In the data rows, the value 128 means zero.
Here are some points:
[103 115 124 123 124 129 121 109 115 137 149 146 143 145 138 122 115 119
 117 114 123 143 152 147]
[187 183 158 118 102 125 150 155 141 102  53  15  22  65 109 134 148 149
 129 104 110 156 214 248]
[133 148 151 132 121 124 134 142 154 165 157 137 123 115 100  85  97 130
 146 138 121 116 107  97]
[119 139 148 139 130 134 138 139 144 151 146 131 126 126 112  95 103 127
 139 128 117 116 116 109]
[146 151 143 120 111 127 144 147 136 116  84  58  64  98 120 130 139 144
 133 111 114 146 184 205]
[ 95 113 125 125 126 131 125 115 118 135 144 140 141 145 137 122 116 124
 124 118 123 140 148 144]
[127 146 156 142 124 119 117 116 127 140 153 156 163 162 139 105  90  97
 100  95  99 120 141 148]
[131 145 146 127 109 110 108 105 111 123 130 132 143 150 135 103  90 101
 111 112 126 152 175 186]
[111 103 116 138 131 110 117 147 155 134 129 145 141 113 103 119 130 127
 140 157 146 115 112 133]
[104 119 127 125 125 131 130 123 115 108 108 119 142 159 153 134 128 137
 147 141 132 127 122 116]
[150 122 142 194 189 134 131 176 171 120 112 161 160 108  94 126 122  79
  82 122 112  66  72 125]
[133 125 111 120 143 151 117  71  70 112 143 136 120 127 155 175 175 155
 129 119 135 144 120  81]
[144 126  88  63  79 138 184 184 156 116  84  82 113 163 177 157 125 118
 113 116 125 139 144 135]
[129 149 158 142 123 119 118 115 128 144 158 158 165 163 138 100  83  92
  95  90  96 121 144 150]
[141 124 108 117 147 157 118  66  65 112 149 139 116 122 153 181 183 156
 124 115 139 150 120  75]
[116 121 121 127 138 143 122  95  92 121 141 137 126 134 141 145 144 140
 128 121 132 145 138 116]
[108 127 138 131 125 131 136 138 144 150 143 129 123 124 115 102 111 137
 148 137 124 120 119 112]
[124 100 106 133 124  93 103 153 168 138 132 153 142  98  87 118 135 129
 149 177 162 112 102 132]
[110 124 130 120 113 116 113 110 121 140 151 148 146 149 136 115 112 123
 127 121 124 138 145 143]
[136 150 151 130 106  96  91  91 107 129 146 153 160 158 134  99  84  92
 101 105 121 154 182 195]
[158 136 113 115 142 148 105  51  52 106 149 142 120 125 162 192 193 163
 125 116 137 148 111  62]
[146 159 161 142 128 135 145 156 168 176 164 138 120 108  91  79  94 128
 146 132 112  99  84  71]
[158 169 164 143 124 130 148 159 176 185 168 136 114  98  81  72  86 127
 150 136 110  96  75  56]
[164 162 146 116 110 125 149 150 135 109  71  37  45  81 113 134 143 147
 129 108 112 152 196 222]
[147 127  89  59  76 135 186 195 164 118  77  73 113 164 179 152 124 115
 116 116 125 141 146 139]
[147 120 100 110 151 161 117  64  63 117 157 146 113 110 149 186 189 152
 114 115 145 156 120  70]
[115 124 126 127 136 139 119  92  89 111 130 128 129 140 154 155 157 153
 140 127 127 131 121 101]
[124 102 122 158 148 101  94 127 125  89  94 143 157 133 132 164 163 134
 133 157 139  95  94 134]
[155 168 160 134 107  90  82  81  98 122 139 149 156 153 126  91  72  84
  99 107 127 163 198 215]
[112 107 128 161 159 132 128 149 146 121 116 140 146 124 114 126 126 111
 115 133 126 104 112 139]
[ 85 102 120 134 132 128 129 132 135 127 128 130 135 138 127 122 125 133
 143 138 131 126 131 137]
[109  98 111 138 137 115 115 140 143 125 126 144 142 116 112 132 139 129
 135 153 146 119 115 136]
[162 140 116 118 145 152 110  56  56 108 149 141 116 121 157 189 192 163
 126 117 136 143 103  53]
[128 125 121 126 139 141 115  80  79 108 134 133 127 135 155 170 170 157
 135 125 131 135 116  89]
[116 105 130 168 166 135 132 154 154 117 116 146 147 119 111 127 127 108
 111 129 122  91  99 133]
[118  97 115 158 151 104  99 135 133  93  96 144 159 129 126 159 160 128
 129 156 143  98 101 143]
[113 112 133 145 135 113 109 116 119 100 108 133 147 140 141 150 152 144
 144 144 127 105 110 126]
[116 121 135 145 134 111 104 111 110 102 109 130 147 146 143 146 145 140
 141 141 128 114 118 134]
[109 103 121 151 143 113 107 129 126 103 105 137 150 135 133 149 151 134
 136 147 135 107 109 137]
[114 108 128 161 159 131 127 148 146 121 117 141 146 124 114 126 125 110
 114 132 126 105 114 141]
[152 133 113 118 145 152 109  54  52 104 144 139 119 127 162 193 194 163
 128 117 136 145 111  64]
[161 137 114 116 143 151 105  49  48 103 148 142 119 127 164 197 198 161
 122 114 136 149 112  61]
[131 147 150 132 110 101  96  96 108 129 142 146 152 155 133 101  88  98
 105 110 123 152 180 191]
[152 129  88  58  74 134 189 197 166 115  76  70 114 167 181 154 123 114
 115 115 126 142 146 138]
[ 85 111 132 131 125 129 128 124 126 132 132 130 139 148 137 115 113 130
 136 126 121 131 143 147]
[104 101 115 135 135 117 117 137 140 126 128 140 140 120 114 130 135 132
 137 149 143 121 120 134]
[105 112 115 119 132 140 126 105 109 137 154 147 136 135 136 130 124 121
 114 112 129 150 150 136]
[149 144 127 104 104 125 138 122  93  75  76 104 153 196 190 149 123 130
 149 156 151 136 105  76]
[ 96 108 113 125 140 151 137 107 108 129 142 134 124 128 139 138 140 139
 128 121 131 144 137 118]
[132 143 149 134 125 124 135 141 154 162 155 137 124 118 102  88 104 132
 147 134 120 111 103  94]
[128 131 122 112 115 130 139 120 103  90  91 111 149 181 175 143 126 133
 143 147 143 137 113  90]
[126 107 126 169 171 134 128 154 150 116 115 147 149 116 111 136 135 104
 103 131 126  93  95 130]
[147 128 110 120 146 151 110  65  64 105 139 140 117 126 158 188 190 155
 131 120 136 142 112  72]
[117 103 111 133 126 102 110 148 156 136 131 148 142 109  99 119 131 129
 145 165 152 116 110 135]
[151 130  86  52  73 136 189 196 168 113  75  74 114 172 181 155 124 113
 115 119 126 142 145 138]
[134 122 114 130 162 174 139  92  84 117 138 119  89  84 107 134 140 125
 109 121 157 182 165 133]
[ 90 111 130 136 133 132 131 130 131 132 131 133 138 140 131 117 117 128
 133 128 122 125 134 138]
[127 104 126 178 176 130 127 167 162 113 109 152 156 112 104 134 133  96
 100 135 126  82  90 139]
[110 128 139 131 124 131 136 141 147 154 146 132 124 125 113 100 111 136
 150 136 125 117 115 106]
[133 121  99  83  95 135 172 180 157 118  89  90 121 156 164 144 123 117
 119 120 125 134 138 137]
[111 112 119 123 117 111 120 139 145 137 132 137 136 124 115 116 125 138
 153 159 146 123 116 120]
[123 135 141 133 132 145 162 166 155 147 123 105 110 125 136 129 128 128
 114  88  79  97 124 135]
[134 144 150 135 126 126 138 145 158 165 156 136 121 114  98  86 105 134
 150 137 120 108  97  86]
[109 127 139 131 125 131 136 139 145 152 146 132 124 124 113 101 110 136
 149 138 124 119 116 107]
[154 133 110 116 147 154 108  52  50 102 146 139 118 125 163 197 197 164
 125 115 138 148 110  61]
[ 96 109 120 124 137 147 139 120 120 138 142 130 124 127 129 124 129 134
 134 126 128 138 134 119]
[145 126  90  65  85 138 180 180 153 116  86  81 115 160 175 154 130 120
 116 117 127 142 143 132]
[120 107 113 133 121 100 110 149 164 141 135 148 139 105  96 112 128 132
 148 168 155 114 107 129]
[127 125 118 123 142 143 117  80  76 111 134 130 124 136 153 167 167 155
 138 124 131 138 118  90]
[137 150 153 140 120 113 111 111 125 145 160 163 167 165 141 103  83  85
  89  87  94 123 149 159]
[144 127  90  62  79 134 184 191 161 117  79  76 115 164 176 150 123 115
 117 118 126 140 144 138]
[107 113 128 152 153 138 134 140 135 123 124 136 141 127 122 130 129 118
 121 127 122 110 112 128]
[103 110 117 127 146 156 138 110 105 127 138 126 112 115 125 129 132 132
 125 123 138 156 150 131]
[122 121 116 126 155 168 138  95  96 123 139 125  96  95 113 133 137 129
 118 119 148 175 158 134]
[133 140 136 112  89  82  92 110 132 158 165 167 160 147 123  99  92 111
 126 125 124 137 152 150]
[161 175 166 142 122 131 148 159 178 190 175 140 117  98  77  68  87 128
 148 137 113  93  69  51]
[123 141 147 133 124 128 135 142 151 160 154 136 126 121 108  91 103 131
 146 134 119 115 108  98]
[142 126 107 116 144 157 118  66  69 116 148 140 118 122 154 180 179 157
 123 116 139 152 120  76]
[142 155 155 136 125 135 147 157 165 169 156 133 120 113 100  86  98 127
 144 131 114 103  91  79]
Here are 24 more points, each followed by its number:
[112 107 118 135 128 110 117 147 155 138 133 143 138 113 103 116 127 131
 144 158 145 116 111 129] 0
[154 161 152 127 114 123 142 159 175 180 166 136 116 103  87  77  95 132
 154 143 122 104  84  67] 1
[134 115 138 184 182 140 136 170 164 117 112 149 153 112 101 127 123  92
  94 123 115  75  81 126] 2
[117 132 133 115  98  98 104 114 131 153 161 154 151 147 126 101  99 120
 133 128 126 137 146 146] 3
[152 131 110 115 145 156 109  53  52 103 152 141 114 124 160 191 194 160
 121 114 140 153 116  63] 4
[ 99 101 116 144 146 117 117 136 132 111 108 137 148 130 128 140 143 129
 133 146 133 112 117 143] 5
[152 122  94 107 148 165 124  65  61 114 152 141 110 114 156 191 191 151
 112 111 142 159 125  69] 6
[148 161 160 139 115 103  94  87  97 118 135 137 144 144 123  91  82  92
 106 110 129 167 194 205] 7
[112 112 133 145 136 114 110 117 120 101 108 133 147 140 140 149 151 143
 144 143 127 106 111 127] 8
[152 163 162 141 127 137 146 154 169 177 165 138 115 105  89  77  92 128
 144 132 113  96  79  67] 9
[146 123 105 117 152 158 120  66  62 115 155 144 117 115 150 186 186 153
 116 110 139 158 122  75] 10
[ 95 108 114 120 133 143 133 111 115 136 146 139 131 132 134 129 127 128
 124 116 130 144 144 132] 11
[101  99 115 136 134 113 118 143 147 128 126 140 142 120 110 125 130 130
 138 152 144 118 120 140] 12
[159 136 113 117 147 151 108  49  46 100 144 137 118 128 167 197 197 165
 128 116 135 148 108  58] 13
[147 125 100 107 143 160 124  72  68 113 148 136 114 121 156 185 183 151
 115 111 140 156 122  75] 14
[130 146 151 133 122 130 138 146 160 168 156 135 121 115 100  89 102 133
 150 138 121 110  99  84] 15
[158 135 110 117 147 155 108  52  48 103 147 141 117 124 160 197 199 164
 122 115 139 149 109  58] 16
[155 134 113 117 145 152 108  52  50 102 144 138 118 126 163 196 197 165
 127 116 137 146 109  61] 17
[119 138 145 133 127 133 140 142 149 158 152 133 124 119 107  96 105 133
 144 134 120 115 107  96] 18
[100  99 115 137 136 115 118 143 145 127 125 141 142 121 113 125 130 128
 138 152 142 119 120 139] 19
[128 144 152 141 124 112 105 102 106 114 121 128 135 136 122 102  97 109
 120 124 133 153 173 186] 20
[112 130 136 121 105 103 104 106 121 143 154 156 162 162 141 109  96 108
 114 110 117 139 158 165] 21
[144 158 160 140 128 133 144 154 167 175 163 138 118 108  91  79  94 129
 146 135 114 100  85  71] 22
[146 127 108 115 147 157 115  59  58 109 149 141 116 122 157 188 189 159
 122 115 138 149 116  69] 23
Which two of these numbered points are nearest to each point below, ignoring the 3 directions in which the first points spread most? Their numbers follow each, nearest first.
[154 129  87  52  70 133 189 201 167 116  72  69 113 166 182 155 122 111
 114 115 126 140 146 138] > 21 3
[ 95 107 113 124 140 151 137 107 108 130 142 134 124 128 139 138 140 139
 128 121 131 144 137 118] > 11 14
[134 129 123 126 138 140 113  77  75 108 135 133 123 135 154 169 169 154
 133 120 131 140 120  91] > 17 13
[113 113 132 144 135 116 111 114 117 102 111 133 145 140 141 150 152 144
 143 142 127 108 112 124] > 8 5
[142 113 136 191 189 138 133 177 170 116 110 155 157 108  97 131 128  86
  89 127 117  69  74 127] > 2 5
[157 137 114 118 144 150 107  52  52 105 146 141 118 125 158 188 187 156
 120 113 139 152 120  73] > 16 17
[107 113 131 143 136 117 112 112 114 104 108 127 144 146 144 146 152 146
 146 142 127 109 112 126] > 8 5
[136 124 112 119 144 153 116  70  69 111 144 137 119 126 155 178 178 156
 127 118 135 146 119  79] > 23 4
[109 130 141 134 127 133 139 140 146 152 146 131 125 125 114 100 108 134
 145 135 121 118 113 108] > 18 15
[130 146 151 134 123 131 138 146 159 167 155 135 122 116 101  89 102 132
 149 138 120 110  99  85] > 15 18
[102 105 119 143 142 115 115 132 130 113 112 139 149 133 129 136 138 125
 131 142 132 116 123 148] > 5 19
[130 145 149 132 122 127 138 148 160 170 159 137 121 112  97  85  99 134
 151 141 120 111  97  85] > 15 18
[106 100 114 135 131 110 116 145 151 131 127 143 141 116 108 122 132 130
 142 158 146 117 116 137] > 12 19
[101 105 120 144 144 116 116 133 130 112 110 136 147 131 128 136 138 127
 132 144 133 116 123 147] > 5 19
[145 156 156 139 128 134 143 152 163 173 164 137 117 106  92  81  97 128
 147 134 116 103  89  72] > 22 9
[132 147 152 133 121 127 133 141 155 165 155 136 125 119 103  89 100 129
 145 135 121 114 107  95] > 15 18
[171 174 165 144 124 136 147 163 182 189 177 141 114  98  74  68  85 125
 146 133 111  86  66  51] > 9 22
[118 138 148 139 132 137 142 145 150 156 149 131 124 123 109  95 105 130
 143 130 116 110 106  96] > 18 15
[110  97 116 153 148 110 106 135 132 100 103 141 154 130 127 152 152 128
 130 152 140 103 108 144] > 5 8
[156 136 115 118 145 147 104  51  48 100 141 138 120 130 168 196 198 167
 131 117 135 142 107  60] > 13 17
[ 93 103 114 123 138 148 137 113 113 132 143 135 124 129 132 136 135 135
 128 119 130 143 137 124] > 11 14
[153 122  94 111 154 168 118  53  51 113 158 147 109 109 154 196 198 154
 111 110 144 161 122  62] > 6 10
[112  94 115 153 149 110 104 134 131  98  96 143 159 129 123 156 154 130
 127 155 142 102 104 141] > 5 8
[157 137 113 118 147 154 111  59  56 107 149 141 117 123 155 189 192 161
 123 116 137 145 108  58] > 16 4
[161 136 110 115 147 154 106  45  43 100 147 141 116 123 166 202 203 167
 124 114 138 148 107  54] > 16 17
[143 122 108 115 146 157 119  67  66 113 149 140 116 123 154 183 182 155
 125 113 138 152 119  76] > 23 14
[150 132 114 118 143 148 109  60  59 105 143 138 119 126 158 188 190 163
 129 120 137 144 110  67] > 17 13
[133 127 114 118 144 151 117  72  75 114 142 137 122 130 153 173 178 157
 127 116 133 144 118  80] > 23 4
[153 120 140 195 193 137 133 181 177 118 112 156 156 103  88 126 123  80
  86 126 114  61  65 120] > 2 5
[150 134 117 121 141 149 107  56  54 100 140 137 120 132 163 191 192 164
 130 117 133 142 110  66] > 17 13
[144 119 139 187 183 137 134 175 171 121 115 151 153 107  94 124 122  89
  93 128 116  71  74 121] > 2 5
[121 135 144 133 130 136 137 135 140 151 150 136 125 125 115 107 112 136
 145 129 118 115 107  98] > 18 15
[159 136 114 117 147 152 105  48  47  99 144 139 117 129 166 202 202 167
 128 115 136 146 107  55] > 13 17
[175 179 170 150 130 131 145 169 186 190 175 146 117  91  70  64  86 123
 144 136 109  83  59  45] > 9 22
[140 155 156 140 127 133 143 152 164 173 162 137 120 109  93  81  96 130
 146 135 115 102  88  75] > 22 9
[141 129 112 118 142 155 121  74  78 121 149 139 118 121 149 171 172 154
 125 117 136 148 117  76] > 23 14
[113 119 134 146 136 112 104 110 109  98 104 129 146 147 150 155 156 150
 148 144 126 106 106 120] > 8 5
[165 172 166 142 128 133 145 157 173 184 172 141 116  99  82  73  91 128
 146 133 112  92  70  51] > 9 22
[136 122  92  67  82 136 178 186 158 117  86  78 115 162 171 147 122 118
 121 119 125 137 144 140] > 21 3
[ 92 100 122 137 137 126 128 136 138 124 120 136 139 131 125 125 123 131
 140 140 132 124 130 142] > 19 12
[153 165 163 143 129 134 146 158 171 179 167 139 117 104  86  74  91 127
 145 132 110  95  79  62] > 9 22
[147 119 134 189 192 137 132 172 169 117 112 156 158 109  97 129 127  84
  85 124 116  70  75 127] > 2 5
[153 162 159 133 119 123 140 157 173 184 171 140 115  98  82  72  94 133
 155 143 120 100  81  63] > 1 22
[179 175 151 118 106 126 148 154 140 106  59  24  32  72 111 133 146 148
 129 105 109 154 207 238] > 16 17
[169 181 168 145 124 127 143 157 178 190 176 145 115  94  73  62  83 124
 145 134 112  91  69  53] > 9 1
[123 135 134 107  91  92 103 119 142 163 166 154 146 135 115  96 100 127
 144 137 133 139 139 133] > 3 21
[156 123  94 109 156 171 118  50  49 112 163 148 108 109 154 198 197 154
 108 107 147 165 120  59] > 6 10
[113  94 115 157 152 107 102 139 138  98 100 145 156 125 123 156 155 127
 128 157 143 101 104 145] > 5 8
[109 130 138 126 112 108 108 108 117 137 143 148 156 159 141 110  98 110
 115 113 116 142 161 169] > 21 3
[135 149 151 137 124 130 140 148 161 169 160 136 122 112  97  84  98 131
 147 133 118 107  95  84] > 15 22
[110  97 111 136 129 110 113 147 155 129 126 147 140 116 106 125 132 128
 140 161 148 117 113 138] > 12 19
[131 147 155 140 124 119 117 115 124 141 154 155 159 159 135 101  86  94
  96  93  98 124 145 152] > 13 21
[ 87 105 122 131 134 128 131 131 131 128 126 130 137 137 131 122 125 135
 138 136 128 124 131 139] > 19 11
[153 135 119 134 170 183 140  77  69 107 130 106  69  63  96 130 139 123
 107 122 170 201 183 142] > 6 10
[ 96 108 113 121 133 142 135 108 114 134 149 140 133 131 137 130 126 127
 122 114 129 144 146 131] > 11 14
[152 129  85  54  72 134 190 200 167 116  73  69 112 167 181 155 124 113
 114 114 126 143 145 138] > 21 3
[111 113 132 145 137 115 110 119 116 104 107 129 150 142 142 148 151 144
 145 145 130 108 112 131] > 8 5
[145 159 156 133 121 126 138 152 172 180 167 140 123 102  84  77  94 132
 155 144 118 103  81  67] > 1 22
[ 97 106 115 121 137 148 133 110 112 134 150 139 130 131 134 130 129 128
 120 117 131 148 147 131] > 11 14
[152 159 152 131 120 127 137 145 160 177 168 141 116 103  89  85 103 137
 151 141 123 106  85  63] > 1 22
[114  93 106 143 139 100 107 153 161 124 118 153 150 107  97 132 141 122
 131 165 158 110 107 148] > 12 19
[140 155 159 137 124 133 142 149 159 173 162 142 121 112  94  80  93 126
 143 129 112 107  94  81] > 22 9
[ 97 109 116 123 133 141 131 110 112 139 145 141 135 136 138 131 127 121
 119 116 132 146 146 130] > 11 14
[151 124 104 116 154 160 119  62  57 113 156 144 115 113 151 192 192 156
 115 110 140 159 120  69] > 10 6
[145 156 155 135 119 125 139 153 169 178 165 139 118 104  88  77  95 133
 153 141 120 103  85  70] > 1 22
[129 126 120 123 139 144 116  76  75 109 137 133 124 135 156 171 171 158
 135 123 131 138 117  86] > 17 23
[146 119 139 197 191 141 135 177 171 115 110 153 155 109  95 130 125  83
  82 127 113  64  72 126] > 2 5
[142 123 105 114 145 159 119  66  67 114 154 142 117 121 152 178 180 153
 119 115 140 152 121  75] > 14 23
Here are 24 other points, each followed by its number:
[172 181 170 144 124 129 145 164 185 194 179 143 113  92  72  62  83 126
 149 137 111  87  63  42] 0
[ 99 106 121 128 124 119 123 137 143 139 134 136 134 124 113 115 125 137
 148 151 138 125 123 131] 1
[116 133 145 142 136 137 141 146 150 151 144 133 127 123 110 100 108 127
 138 130 117 108 106 102] 2
[117 109 125 152 143 107 101 122 119  95  99 137 153 139 139 159 160 141
 139 151 134 101 101 131] 3
[151 122  99 108 153 166 117  55  54 115 159 146 111 110 153 193 195 155
 111 110 145 160 121  64] 4
[154 121 141 203 198 142 136 185 176 117 108 156 160 104  91 130 122  80
  79 123 111  58  62 121] 5
[113 118 123 127 137 141 122  94  91 114 132 130 127 138 152 155 155 154
 138 127 129 135 124 101] 6
[127 108 126 156 146 104  98 130 129  97 101 143 153 130 128 156 156 133
 134 154 137  94  93 127] 7
[ 98 110 123 126 123 121 124 134 141 139 135 134 131 125 118 114 123 139
 150 148 137 126 125 127] 8
[153 130  86  54  71 132 188 197 165 117  76  71 114 168 181 152 122 111
 112 114 125 142 146 141] 9
[ 93 108 119 123 132 141 133 115 115 134 145 136 132 136 135 126 124 128
 126 119 127 143 144 135] 10
[128 146 154 139 122 114 107 101 106 119 128 127 135 140 124  97  93 108
 119 119 130 155 178 186] 11
[ 81 108 130 137 140 139 140 132 133 133 127 126 131 139 133 121 121 133
 138 131 125 125 127 134] 12
[125 107 122 157 148 106 101 134 134 100 102 143 154 127 124 153 156 131
 133 155 139  96  95 131] 13
[169 178 170 144 126 131 147 164 182 192 177 142 114  94  75  64  84 126
 148 135 110  88  66  46] 14
[134 126 115 120 143 149 117  74  71 113 144 136 120 128 152 168 170 152
 126 117 134 147 125  90] 15
[ 98 118 131 127 122 125 123 117 123 137 143 141 144 148 136 115 110 121
 126 119 119 134 145 145] 16
[142 114 136 192 189 138 133 177 170 115 109 152 157 108  96 129 126  85
  87 127 116  68  74 127] 17
[112 104 113 131 130 112 116 138 143 132 130 143 139 116 111 125 135 132
 142 155 144 120 114 129] 18
[113 121 123 117 122 126 117 101 110 139 158 153 149 146 138 125 111 113
 107 107 124 149 157 150] 19
[148 128 109 115 149 158 121  70  70 122 155 143 114 115 146 176 178 152
 120 115 138 151 117  68] 20
[192 184 157 119 104 123 149 157 143 109  58  18  23  64 106 130 145 150
 130 105 109 155 208 239] 21
[169 138  83  44  63 133 197 210 172 112  61  54 100 162 184 160 128 113
 109 110 124 145 153 148] 22
[146 158 156 133 109  99  89  87 101 127 142 148 153 153 128  96  81  89
  99 106 124 161 189 201] 23
The same question for these:
[115  93 115 160 154 105 100 138 138  95  97 145 158 125 124 159 158 127
 127 158 144  98 102 146] > 13 7
[154 165 164 144 129 134 146 158 172 180 167 139 117 103  86  73  90 127
 145 133 111  94  78  61] > 14 0
[120 111 129 153 139 107 103 116 114  94 104 132 154 142 144 161 159 142
 139 149 133 101 103 123] > 3 7
[118 135 147 134 128 135 140 143 148 156 151 136 125 124 111  99 104 134
 146 130 116 112 106 102] > 2 15
[150 164 156 133 109  94  86  83  99 123 140 149 154 151 126  94  76  87
 101 108 128 162 194 209] > 23 11
[162 133  82  48  71 138 193 201 165 113  71  65 107 162 182 158 126 112
 109 112 129 147 149 138] > 22 9
[159 119 143 207 203 141 136 186 180 115 106 161 159 101  86 130 128  72
  74 122 116  52  58 123] > 5 17
[ 83 108 130 131 127 129 131 127 129 132 130 130 137 145 135 116 116 132
 139 130 122 129 139 143] > 12 16
[ 97 118 132 126 120 122 125 122 129 137 137 132 135 137 129 109 111 131
 141 132 127 134 142 141] > 8 6
[140 129 118 130 164 176 138  88  77 115 137 112  83  81 104 130 137 126
 110 123 163 191 174 137] > 4 20
[114 123 128 127 133 138 118  95  86 108 130 127 127 144 155 156 156 155
 142 124 125 132 118  97] > 6 16
[134 124 113 116 138 149 123  84  79 112 137 131 121 132 156 172 171 152
 128 119 133 143 121  88] > 15 2
[111 119 125 127 137 141 122  96  94 117 133 129 127 138 149 152 152 150
 139 125 127 134 124 105] > 6 16
[ 92 114 129 124 120 124 128 126 132 139 137 132 134 136 129 111 115 135
 145 134 126 131 137 134] > 8 16
[115 119 118 117 126 133 117 101 109 141 162 155 142 144 137 125 117 112
 106 106 128 152 154 147] > 19 10
[128 111 125 165 167 133 135 171 160 116 108 141 150 121 111 132 127  98
 100 131 121  87  95 135] > 17 5
[143 133 121 129 159 171 139  94  83 114 130 104  79  80 105 130 138 128
 112 122 158 187 176 146] > 4 20
[157 130  84  47  68 133 194 204 170 115  70  66 111 168 185 156 124 112
 112 114 126 143 146 138] > 9 22
[ 94 116 129 123 118 122 126 126 131 142 141 134 135 139 127 108 114 135
 144 137 128 132 136 134] > 8 16
[129 142 144 130 125 136 150 153 156 155 144 126 122 124 114  97 104 128
 139 129 116 111 104  94] > 2 15
[145 160 160 142 129 134 145 154 168 175 162 138 120 108  90  79  94 127
 144 132 113  97  84  70] > 14 0
[143 126 109 118 147 158 120  70  68 117 152 142 113 117 148 175 178 153
 120 115 137 149 117  73] > 20 4
[109 122 130 130 133 136 120  97  95 114 127 127 130 143 152 150 151 153
 143 129 125 129 122 106] > 6 16
[147 161 159 134 107  94  87  85 100 124 140 147 154 153 129  92  77  87
  99 106 126 162 193 207] > 23 11
[121 131 133 115  97  97 106 118 139 154 159 151 140 138 118  98 103 129
 146 139 133 137 137 134] > 8 1
[101 108 120 128 125 118 123 137 142 136 133 137 134 124 116 117 126 137
 147 150 139 124 122 129] > 1 8
[107 113 122 126 119 111 118 136 145 142 139 139 135 121 110 110 120 134
 149 153 142 127 124 131] > 1 8
[189 189 178 148 123 132 151 172 193 204 186 148 112  86  65  52  80 122
 152 135 108  81  50  28] > 0 14
[ 89 107 126 136 134 129 127 128 127 123 123 128 137 139 134 128 129 137
 142 137 127 124 128 135] > 12 6
[174 173 152 122 109 126 147 151 137 106  62  30  37  75 110 130 142 147
 131 108 112 155 204 233] > 21 11
[172 167 148 120 108 122 145 155 142 109  64  35  41  76 111 133 146 147
 130 109 113 150 199 229] > 21 11
[131 147 155 140 124 120 118 117 127 144 157 158 161 161 136 102  85  93
  94  90  94 120 142 148] > 22 9
[112 119 119 118 124 131 118 100 108 140 158 155 146 144 138 126 117 113
 106 106 125 150 157 147] > 19 16
[109 116 118 119 124 131 120 100 110 139 158 152 144 143 137 126 117 114
 109 107 124 149 155 144] > 19 16
[173 184 170 145 125 129 147 162 185 196 180 146 112  89  69  59  83 126
 148 135 111  86  59  42] > 0 14
[163 175 166 136 102  85  78  75  92 120 141 147 155 152 127  88  67  76
  93 101 126 169 207 225] > 23 22
[186 180 154 119 108 126 148 151 136 103  56  20  26  67 109 134 148 149
 129 105 112 158 211 240] > 21 11
[128 107 118 156 148 106  93 119 119  87  96 141 156 132 137 171 171 137
 131 155 140  97  95 130] > 7 13
[ 97 105 112 125 141 149 134 112 109 128 142 135 126 128 135 139 139 136
 127 123 133 143 136 121] > 10 12
[ 99 106 111 121 140 152 135 109 108 133 147 136 124 127 134 139 137 133
 124 120 132 148 141 120] > 10 16
[132 130 124 131 157 167 139  95  85 110 128 110  84  85 104 123 132 128
 116 127 156 181 172 144] > 4 20
[173 171 151 119 107 121 142 147 136 110  71  41  49  85 115 129 138 142
 127 104 110 154 204 231] > 21 11
[151 164 163 140 130 132 144 157 170 177 165 139 119 105  87  77  91 127
 146 132 113  95  82  65] > 14 0
[127 143 150 132 122 130 137 144 157 165 154 135 123 118 103  91 103 132
 148 137 121 112 103  90] > 2 15
[109 115 111 100 107 136 158 159 144 124 106 102 124 152 154 133 122 127
 130 123 123 135 141 138] > 16 10
[129 138 133 109  92  92 100 111 134 159 168 158 150 141 119  97  97 119
 134 132 131 142 146 143] > 22 9
[ 88 114 132 130 125 131 132 128 128 130 125 121 129 142 135 118 117 134
 138 126 120 131 146 150] > 12 6
[ 96 103 120 134 130 119 122 139 143 131 128 135 139 126 117 120 127 133
 142 148 137 120 124 137] > 1 8
[149 164 157 133 108  93  86  85 101 123 139 147 154 151 126  93  75  89
 104 110 128 160 193 208] > 23 11
[172 171 152 119 113 125 149 149 134 107  63  37  42  78 113 130 142 146
 133 108 115 154 201 230] > 21 11
[123 142 150 139 130 133 138 140 147 155 149 134 128 124 109  94 101 127
 138 127 115 114 111 105] > 2 15
[140 123 105 115 149 158 120  67  65 116 152 142 117 120 151 181 181 153
 119 114 139 153 123  76] > 20 4
[172 170 151 118 106 123 145 151 138 110  67  35  42  81 115 130 142 145
 128 104 109 152 203 231] > 21 11
[ 88 102 120 137 136 129 130 135 139 127 127 132 136 135 124 121 124 129
 139 138 131 123 129 138] > 12 1
[150 162 159 137 121 125 137 149 164 176 166 140 120 107  88  76  91 128
 146 137 118 106  92  78] > 14 0
[173 170 149 118 108 127 147 152 138 108  64  31  38  76 113 133 146 148
 130 105 111 154 203 230] > 21 11
[112 105 125 162 161 130 126 150 147 119 114 142 148 124 115 131 132 113
 116 135 126 100 106 136] > 13 7
[155 169 160 134 107  90  82  81  98 122 139 149 156 153 125  91  71  84
 100 108 128 163 198 216] > 23 11
[138 126 112 119 141 149 114  69  70 112 145 139 120 127 155 175 176 154
 128 120 134 145 118  79] > 15 2
[118  98 110 141 134 102 109 152 160 130 124 150 145 106  97 124 135 125
 139 167 153 109 106 138] > 18 1
[172 168 146 115 105 127 150 156 140 107  62  32  43  84 118 132 140 144
 129 108 113 154 199 225] > 21 11
[ 96 118 131 126 121 127 130 130 136 144 142 132 132 135 124 108 113 136
 147 136 127 129 131 127] > 8 16
[186 186 175 145 121 132 151 170 188 195 175 138 106  87  70  59  86 125
 150 132 107  86  63  46] > 0 14
[172 178 171 142 125 132 144 163 185 194 176 141 115  94  72  61  85 128
 150 137 109  87  67  43] > 0 14
[145 125 106 115 148 160 118  63  62 113 152 141 115 117 151 180 182 150
 117 112 140 156 124  77] > 20 4
[ 95 117 132 125 120 122 121 116 124 136 142 141 147 151 137 114 109 123
 129 120 120 133 148 151] > 16 6
[180 176 153 118 108 125 147 153 138 105  57  24  30  71 109 132 143 148
 131 105 111 155 208 238] > 21 11
[ 86 104 128 126 130 136 135 123 123 128 129 126 140 145 136 123 119 135
 130 127 126 136 144 140] > 12 10
